Rotation paths and how fast each direction turns (deg/step)
Each turn is a multiple of 5 degrees from 10 to 175, or 0.
Each row of a path follows its step; steps can be skipped.

step 1: [ -1  -2   9  -2  18   3  -3  10  -4   9  -2   7   0  -8  -6  -2   8  -2
   9   3   9  -8   4   9  -5   3  -3 -11   9  -9  -3  -2  13   1   0 -10
  -1  -5  -2   7  -7   6   3   1   8   8   7  -6  -4   3   2   9  -1  -3
 -11   0   2  -6   3   2  -4   8]
step 2: [  9 -10  11   3  11   0  -1  -4  -5   1   1  -4  -1 -13  -7   1   5   1
  -6  -3  10   2   8   8  -4   1  -2  13   4  -3   0  -9  21   2   2  -6
  -5   2  -1  -2  -5   5   5  -3  -3   0  -2 -11 -15   3   3   6  -1  -4
  -6  -6   8  -8  -2   3  -5   7]
step 3: [  0  -6   4  11  11 -11  -4  -4  -3   0  10  -5  -4   0   1  -3  -2  -1
  -1  -9   7  -2  14   2   3   1  -6   3  -1  -7   0  -1  13   3  -2   1
  -6   8  -8   3   7   2   2  -9 -10   0   4  -8  -5  12  15   7 -14  -1
  -3  -3  -9  -2   1  10  -2  -1]
step 4: [ -4  -2  13  11   7 -12  -6   8  -1   5   4   5   4  -8  -1  -3   6   0
   4  -1   8  -8   7   7  -6  -9  -8 -15   5 -13   1  13   8  -1   5  -2
   5   4  -3  12   3  -5   4  -1  -3   4   6  -5  -5   7   6   2  -7  -2
  -3   1  -7  -3   1   2   8   7]
step 5: [ -1 -11  16   7   5   4   0   7   4   4   4  -1   4 -14  -4  -1   3   1
  -6  12  13   2   7  12  -7  -3  -1   1   2 -12  -8  -1   6   1  -2  -5
   2   5   4   5   1   0  -4   6   0  -1   1 -17 -16   0   2   4   1   1
   4  -2   4  -8  -2  -5   7   3]
step 8: [ -7  -6   8  13  -6  -6  -4   2  -5   8   1  -1  -2 -14  -5  -6   2  10
  -3   2   7   0  17   0   3   1  -1   9  -1  -5  -5   8   4   2   2   4
   1   3   4  14   0  -1   3  -4  -9   0   4 -17  -9   6  -4   4   2 -15
  -1  -2   4  -8  -1  -2   5   0]
step 9: [ -9  -7   5   8   5   4  -3   3  -7  12  10   4   0  -4  -7 -12  -6   0
   4   9   7  -3  14   4   0   6  -4  -2  -8   0 -14   5  -5   0   7  -2
  -3  -1  -5   3   2   7  -5   3   1   3   4  -9  -9   4   6   6 -15  -5
  -1  -3  -6 -11   1   4   5  -7]
step 11: [ -4  -7   3   1   1  -5  -3   2 -10   8  -3  -1  -8 -10 -11   6   9   1
   3   0  13   1   7   1  -1   2   1  15   4  -7  -6  -5  14   3  -9   2
  -5  -8   6  11  -2   6   5   2  -6   1   1 -14  -4   8   1  11   3  -1
 -11   3   4  -7   4  -2  -4  -6]
step 12: [ -8  -2   0   6   6  -2   3   3 -11  10   5   2  -2  -1  -9  -2  -2   1
   6  -6  15   0  18  -1   2   5  -6   9   0   2  -4   3   8  -5  10   2
 -11   3 -10   7  -4   4   5  -7  -3   9   4  -6  -5   4  13   6 -10  -1
 -12  -1   0  -5  -3  -1  -5   2]
Directions:
[ 4 -1  2  2 -2 -1  2  0  1  0 -1  4  0  0  1  2  0  2 -2  1  0  0 -2  2
 -1 -2 -1  2  0  0  1  4 -1  0 -1  1  4  1 -2  0 -3  3 -1  0  3  2 -2  1
  0  2  0  1  2  0 -3  1  1 -2 -1  3 -1  1] => 125
